Y: rows in several groups, each row roughly a mix of its group's directions
Y (182 x 12)
12	-11	-4	15	-3	17	5	-2	13	-15	-7	-20
-8	-4	12	21	1	20	20	12	2	-6	-8	3
23	5	5	-4	21	8	-6	12	-14	-11	5	8
-19	-1	10	10	5	-2	-4	9	5	26	-7	17
-3	-12	-2	3	-21	-24	15	7	-6	-7	0	-14
6	20	1	2	19	13	14	-12	13	-6	-14	4
7	12	-1	8	8	-6	9	-4	-4	13	-33	-2
-14	-13	25	-15	-5	5	1	-7	-9	19	2	0
2	-30	14	-2	-9	8	-8	-11	0	-11	-7	-13
8	-15	12	-3	-21	-9	23	9	2	-6	3	-9
-36	-9	-6	2	-1	8	-1	2	2	11	-9	-1
-13	-3	25	-4	-21	-12	-7	-2	-10	2	9	-5
17	-26	-5	-18	-4	-2	-5	1	-15	-8	5	-7
-3	1	-13	21	-4	-5	11	18	-19	2	4	-15
6	0	-9	-8	-3	-27	-2	-9	-6	5	22	-12
13	10	-2	10	7	5	-13	-9	28	-7	-14	2
5	5	7	-7	6	0	11	-11	-10	26	20	10
23	-7	-4	13	-29	-4	-7	3	5	0	3	-1
10	-24	25	-7	8	7	3	0	3	3	4	-15
20	-6	24	-13	12	-12	4	0	-3	8	11	-6
-8	-6	-16	13	-21	14	-6	-1	9	21	-6	-1
12	-1	-14	-5	5	-9	19	-10	-14	3	23	-7
5	-14	16	-4	-1	1	0	-24	-19	-8	13	-6
9	0	-18	-3	18	-6	7	-18	2	14	-17	7
-16	-11	28	-3	-4	-2	-15	9	3	-7	-13	0
11	6	-27	8	-5	-3	-4	4	-9	3	1	-24
-20	20	8	-7	-21	-3	-5	4	-14	-8	-7	2
-26	1	8	-7	-1	9	-9	-17	15	12	-5	-10
3	11	0	-11	-16	17	-18	-6	11	-11	-18	2
-10	2	-2	10	3	10	-15	18	0	-5	-21	19
7	6	-5	15	5	-7	-22	-2	16	-21	3	10
-16	-8	15	-17	-1	9	3	22	8	-11	12	2
-8	-6	10	-13	4	-21	-12	-15	-7	-2	20	10
1	-2	4	21	-12	-10	20	4	-6	-19	-7	12
8	-15	20	5	3	22	8	16	-7	0	4	-11
-3	-2	7	28	1	-17	10	13	-7	3	-13	-8
2	5	-23	8	15	-14	-8	-19	-1	-8	-12	5
-7	18	12	-10	-3	-2	13	1	-28	10	4	0
6	-5	13	6	-9	10	-9	24	8	-8	-17	16
18	2	-16	-9	10	-18	-18	-16	2	-4	-1	8
-2	21	-17	5	-19	8	7	0	5	7	-12	-17
29	7	-8	-2	5	14	0	-15	-10	-7	12	7
-15	10	6	9	5	-11	9	14	-2	27	-2	11
-8	16	-7	7	-31	1	2	-2	6	8	5	-15
-6	-17	9	3	23	-20	-12	-2	-3	2	12	10
19	10	-28	4	3	3	-9	4	-15	0	10	2
14	-2	21	0	0	-5	6	-14	1	-13	-21	-14
-27	-12	13	4	-1	-19	-12	-1	-6	7	8	2
-9	16	1	-19	-13	-1	-17	9	4	-12	18	-2
7	-25	10	-2	19	-11	-11	7	-6	-7	13	0
27	19	-12	0	-14	-5	1	5	-7	-12	0	-6
9	-1	13	-18	5	18	3	21	6	0	4	-16
-8	-2	6	11	1	-19	15	5	2	-27	9	8
4	16	-1	20	5	-18	2	6	7	21	-7	-12
-4	-8	10	17	0	-6	10	10	-6	-29	9	7
-5	11	21	-13	0	12	-2	16	-12	-18	6	-9
10	-18	0	-15	-8	14	-5	-15	7	-9	11	-18
17	-5	-6	-8	18	16	-4	-11	-16	10	3	14
18	10	-9	-1	2	7	-18	-14	11	-16	-16	-3
-30	-7	19	0	-8	2	3	8	6	11	7	-8
15	15	-13	2	6	-9	-20	-11	-7	-17	-4	-9
13	9	-9	7	-9	3	-27	-3	-4	-13	4	-17
10	-4	13	-17	2	18	5	-18	-15	-12	8	-7
-28	-2	-9	-10	7	-6	-6	-6	15	16	10	2
-8	16	17	23	1	12	15	9	-9	5	-2	-1
14	-7	17	-2	8	16	17	-9	7	7	-15	13
22	2	18	-10	-16	-2	14	8	-7	6	6	12
-8	-6	24	20	9	-11	1	5	-1	13	-13	8
30	-14	4	1	14	-3	5	2	-6	-15	4	8
-13	4	-14	4	16	-15	-4	-11	-3	6	-5	25
7	13	-10	0	-1	-7	0	2	0	-14	33	-5
-20	-12	1	-14	-14	0	-12	12	-19	-10	2	-8
-12	0	-15	18	-18	-14	-13	-11	8	-1	-14	-1
-8	-12	-19	15	3	9	-14	11	14	1	-11	14
-7	-10	5	15	-26	-10	14	5	5	-2	-10	14
24	8	14	4	22	-11	0	3	-3	-9	-4	11
-10	21	-16	-8	-5	13	-4	12	3	-17	-13	-6
4	6	6	17	33	8	3	3	1	7	1	11
8	14	2	-16	5	26	6	-17	5	-10	-8	-3
15	22	-16	-12	8	4	-5	-8	15	0	-14	6
8	25	25	-3	-9	6	6	3	-2	-12	-4	7
-2	-1	-29	13	14	14	-8	-14	0	8	1	-2
-3	-20	8	-14	-10	-13	-1	12	24	7	0	4
-21	-4	21	3	-14	10	3	13	-6	-6	16	0
7	16	-3	28	6	6	11	9	7	-11	-14	-2
-6	-2	0	14	6	4	-13	2	20	12	-23	13
-7	-7	-6	7	-4	-6	-5	5	-14	26	-20	-12
-3	-4	3	15	-5	25	13	4	16	11	-9	14
-5	-13	16	5	-7	27	6	-3	-11	-16	-5	-4
0	3	1	-6	33	-18	1	-14	-3	-5	0	-2
8	-2	-15	-11	21	15	17	4	0	-1	3	18
20	-10	18	-7	-7	-9	-4	9	-17	-7	-4	-16
18	-1	-21	-3	-10	10	13	6	10	7	-11	17
23	21	0	0	-10	9	4	13	-3	-15	-4	-12
-8	-2	-4	-16	10	6	-2	-7	-4	14	24	19
13	15	-15	-6	-6	-4	-20	4	8	-19	-5	-13
4	9	-8	13	-11	23	4	10	14	-2	-21	-2
1	7	5	3	4	10	30	-1	18	3	-7	-15
0	5	21	-8	12	1	4	8	-11	-16	24	-5
8	7	-2	2	-16	27	-8	-9	16	1	-11	7
-17	-20	9	3	-1	21	0	10	13	0	15	-6
16	-9	19	15	6	-14	-6	1	1	7	14	-17
-13	7	-14	-9	11	0	-10	-12	-26	-13	-5	0
-7	8	1	4	7	33	-15	-2	0	-1	-15	-1
-25	-10	-21	6	-8	4	0	-7	8	18	1	-2
-5	4	-11	-17	1	6	4	0	-1	34	-5	-1
19	18	-18	-7	7	5	-3	-8	19	-9	-8	1
-12	-2	19	4	7	-10	-17	-1	-3	-14	-1	-24
-1	2	16	15	-7	23	-9	-7	-12	-2	-18	-10
3	-10	-6	-9	-6	16	15	-1	2	12	16	-23
-3	1	8	-13	-19	20	4	10	-13	-15	-10	10
7	29	-4	25	1	2	-7	2	1	2	4	-10
-14	-3	-6	11	-12	-15	2	-20	-10	-14	-16	6
12	13	1	7	1	-8	-27	-13	10	-16	5	0
-18	19	-12	7	-14	-11	-8	10	-13	-1	-13	-4
-2	-11	-14	-14	-10	-9	8	9	-5	14	24	8
-3	-25	9	-7	-14	24	5	8	-1	-5	5	7
1	-13	10	-8	-16	20	3	22	10	7	-4	-5
-2	5	1	6	-18	-13	6	-3	9	-11	-18	-25
-3	0	0	15	16	-11	-12	-13	-9	-15	-18	-13
2	-2	-30	11	7	-6	-7	11	19	0	-3	10
11	16	-18	-4	-15	1	2	-1	3	-19	-19	6
4	10	8	-13	-24	11	7	1	-15	-11	-12	14
11	-4	7	-2	0	8	-16	-15	8	-26	-15	4
-3	-19	18	0	29	-10	-5	-2	3	6	3	-5
0	-6	-8	8	-11	26	-9	13	8	4	-5	-19
0	-3	25	-9	1	22	15	4	11	-6	-10	-5
-9	7	-4	1	8	-1	-9	4	24	17	14	20
5	2	16	-3	14	8	10	-2	3	9	-24	-20
11	17	2	9	-7	-7	1	-9	-23	-17	-9	12
5	-15	25	3	-13	20	-1	-9	9	6	4	-7
14	21	-7	-1	4	-16	8	-1	4	-10	22	-8
10	8	17	-18	23	5	12	-2	-3	-16	-1	2
4	-34	11	2	7	-5	1	-1	-9	12	-10	5
16	3	5	-8	7	27	15	-3	13	-8	-1	11
5	17	3	-9	-4	-21	-10	-10	19	-11	-13	-1
6	6	-34	-14	8	3	-3	-3	-6	-10	-4	3
16	7	0	17	7	-11	-10	11	18	8	-1	18
-17	2	13	-1	-3	-11	13	7	17	16	2	-18
16	19	5	18	-2	-17	1	6	-2	6	-13	-15
4	10	5	10	0	-16	20	9	-22	-14	-2	-7
6	4	-20	18	18	-5	-2	-16	-9	-15	-4	4
-4	8	-24	12	20	-11	-4	2	4	9	-11	-13
-1	-29	0	-3	21	-10	-10	0	0	2	14	-5
-6	-3	7	-28	-11	-9	-6	-13	-19	-4	-1	-8
10	19	0	-16	2	7	24	-5	1	10	9	-13
-4	9	14	3	-23	6	-10	12	1	-2	-7	-23
-8	1	-10	8	23	14	22	1	-8	8	5	10
10	-1	-10	-25	-1	9	-11	-15	14	-5	16	-1
4	-3	-4	-4	15	12	22	-3	-25	-9	8	-3
-3	17	-24	-1	12	-17	8	0	11	12	5	7
3	7	-11	-18	11	-17	-12	-10	-6	-5	9	-19
2	-2	-11	-23	-5	-9	20	11	1	3	15	13
19	15	4	3	5	-6	-8	-13	11	-14	-22	-3
21	13	-10	-17	-2	-20	10	-1	7	-7	9	1
5	-8	-4	14	11	9	2	-8	-18	-12	-24	10
7	2	-5	-8	32	-6	-4	-15	-13	-8	-4	9
-6	-24	-12	4	0	17	-12	3	15	-1	-13	9
9	-5	-11	1	-23	19	7	2	8	4	0	21
-16	1	-19	-5	11	7	-15	1	14	-4	-16	-13
-5	13	-18	-3	8	-18	5	13	7	16	12	13
16	18	0	-14	-18	5	-2	4	2	19	14	-5
8	6	-16	1	10	-30	0	7	13	-8	-1	10
2	-8	-4	7	3	-15	3	21	-12	8	13	-23
-2	-5	13	20	-11	-12	4	-17	21	7	-5	-5
13	-8	5	-5	13	-8	19	13	13	-11	20	-2
1	-25	15	7	18	3	-4	18	-3	-7	2	10
12	-12	0	-26	-5	-4	6	-12	-13	-17	-6	-9
6	10	-33	8	12	-9	-2	-6	5	1	2	13
7	-12	5	4	12	-4	12	14	17	-9	18	-16
-27	-1	-11	-8	9	2	9	16	3	18	5	2
-1	21	-20	8	4	8	22	-3	-7	-4	5	12
-9	-13	5	-6	-19	-12	-2	-14	2	11	15	-19
-8	-2	-1	-6	0	16	-33	-9	-7	5	3	11
4	3	10	7	-12	14	-3	25	3	-17	12	-12
33	11	-5	0	2	6	11	-6	13	1	8	9
13	19	7	2	4	-26	-2	-12	-4	8	-6	-13
3	-10	32	-6	10	-15	4	-2	-1	-8	5	-9
16	-2	1	3	-18	21	5	22	4	-10	-2	-7
-13	4	-6	-8	35	-3	3	-12	-5	-3	0	4
-5	1	22	-25	-16	0	-1	-11	-12	-6	2	-5
6	4	-9	1	15	-11	-4	-19	-16	-11	-13	19
which group is each row in? (one row of each group first)
16	-2	-10	11	4	-9	-3	1	-1	-32	11	4
S
6	-3	18	-5	3	31	7	15	4	-4	-8	2
H
3	7	-3	-10	1	-15	10	-1	-3	31	-9	-14
M
19	-19	15	7	-8	14	6	12	4	-6	9	11
N

1	26	-16	2	-13	-7	-9	9	-3	-15	13	-4
N
-7	-5	-4	11	-14	-9	-1	-12	-19	-21	-17	-5
H
3	-12	23	9	12	4	-20	4	-18	-8	0	-2
H
-7	8	-4	-16	5	22	-11	0	-17	-6	8	16
S
16	-12	-6	-7	-13	5	6	4	1	8	-14	27
S
-23	6	-22	4	4	0	11	15	6	13	-6	6
H
-2	14	8	-22	-1	6	-16	1	5	-14	-14	-16
H
3	9	-4	11	-2	1	23	9	-6	11	13	-23
M
2	6	15	-9	6	14	-3	-13	20	14	-18	7
M
17	0	-13	4	-15	-24	-10	3	-14	-1	4	-11
N
-3	-5	-30	0	6	-3	-8	11	16	9	-2	15
M
22	9	6	-5	4	2	16	-12	10	-13	-15	-14
M
-2	-14	1	2	-24	21	-5	-13	-15	-5	0	-9
H
1	1	-14	-1	-14	-23	-25	-5	-3	4	8	-4
H
